In the rows, 128 means zero.
One turn moves every row onto another: examples first, then more rows asked
didav: [130 138  89 116 162 142 139 139 109 137 133 125 123 147]
Laki: [120 160 127 122 131 138 151 141 140 144 137 151 125 160]
dila: [ 98 108 114 117 108 134 126 142  87 142 140 104 107 132]
nizu: [112 166 126 109 130 147 145 132 124 146 129 150 115 157]
Guli: [130 127 109  91 149 126 115 117 152 130 117 127 126 150]
Kezer: [142 132 134 117 136 164 128 124 162 132 131 120 101 136]
rupe: [ 98 145 115  94 117 129 121 124 115 168 119 109 111 143]
fav: [144 142 126 123 139 152 134 135 166 138 136 121 118 141]
rik: [124 100 128 130 145 131 157 137 114 121 146 146 112 173]
Riv: [112 101 144 122 108 132 122 112 144 147 129 126  85 134]
rel: [139 136 149 145 137 145 130 147 137 138 126 135 119 118]
setul: [122 118 130  70 122 124 132 124 144 148 144 127 116 161]
pateb: [103  99 113 129 126 132 116 140  93 123 123  95 121 142]
Vave: [112  89 142  98 131 110 143 139 117 132 126 152 119 144]
lezo: [ 99 112 117 102  95 137 152 139 117 156 143 110 126 132]
dazo: [124 123 155 103 131 143 144 136 139 126 131 115 129 189]
fum: [136 124 136 140 124 120 113 121 144 126 120 123  87 134]
Zefo: [140 121 132 143 120 120 107 121 136 121 121 122  95 134]
pirur: [103 101 143 143 122 146 128 145  93 123 137 105 110 151]
Lilep: [117 118 109 100 152 118 125 135 117 134 107 140 129 122]
lalu: [129 117 122  78 102 132 141 129 140 156 149 123 115 153]
Febir: [142 104 119  99 136 150 147 139 128 147 165 109  98 142]
Refi: [139 126 159 122 139 139 130 158 130 139 126  99 143 150]
Bavib: [ 98 130 121 138 129 147 123 145  82 133 130 107 115 139]
ras: [121 148 156 119 121 134 147 160 112 157 139 134 128 142]
Nul: [123 124 114 120 124 166 146 133 128 169 156 122 106 129]
zasi: [126 140  91 113 161 148 140 141 107 131 130 119 114 142]
lagop: [109 134 107 123 146 148 145 140 106 150 128 116 147 170]
rubup: [115 155 134 108 106 111 131 134 112 156 135 128  95 148]
guk: [136 102 123  99 134 154 150 142 124 139 161 104  92 143]
Siko: [103  96 119 144 109 135 147 127 130 126 124 140 119 126]
zis: [131 127 136 110 119 110 113 136 115 130 122  90 126 173]
palo: [111 113 130 135 120 157 120 142  99 136 142  96  98 125]
deno: [ 91 148 133 120 136 156 124 122  96 142 122 133 127 138]
vev: [132 128 148 110 127 139 149 145 153 138 144 117 132 178]
bav: [108 108 104 122 126 135 132 135 124 128 110  96 150 140]
Rut: [102 110 134 125 135 117 118 119 127 127  98 115 128 173]
dabob: [134 130  96 100 138 131 122 123 142 130 110 117 141 154]
pani: [129  96 127  77 134 127 129 139 130 148 132 114 115 121]
rubot: [118 150 130 114  98 113 126 132 106 152 138 132  96 146]
Fik: [ 99 105 167 119 128 152 130 125 110 126 131 115 130 165]
bas: [127 128 141 110 127 108 117 135 124 130 116  91 122 175]
zal: [118 105 128 128 145 134 159 141 108 115 141 143 108 172]
resut: [116 120 127 103 130 118 134 116 145 131 130 167 109 154]
nunad: [116 118 145 117 130 172 115 118 127 140 136 105 109 118]
muf: [125  87 137 148 138 153 146 129 137 130 139 126 122 163]
Bof: [123 110 124 122 117 124 141 118 143 123 126 165 114 157]
Fetaf: [104  94 119 141 114 136 123 134 100 124 133 118 100 126]

deno moves to lezo
dabob moves to nizu
zis moves to zasi
Where do these go?
pateb moves to Bavib
didav moves to rubup
Refi moves to Lilep
lagop moves to rupe
resut moves to vev

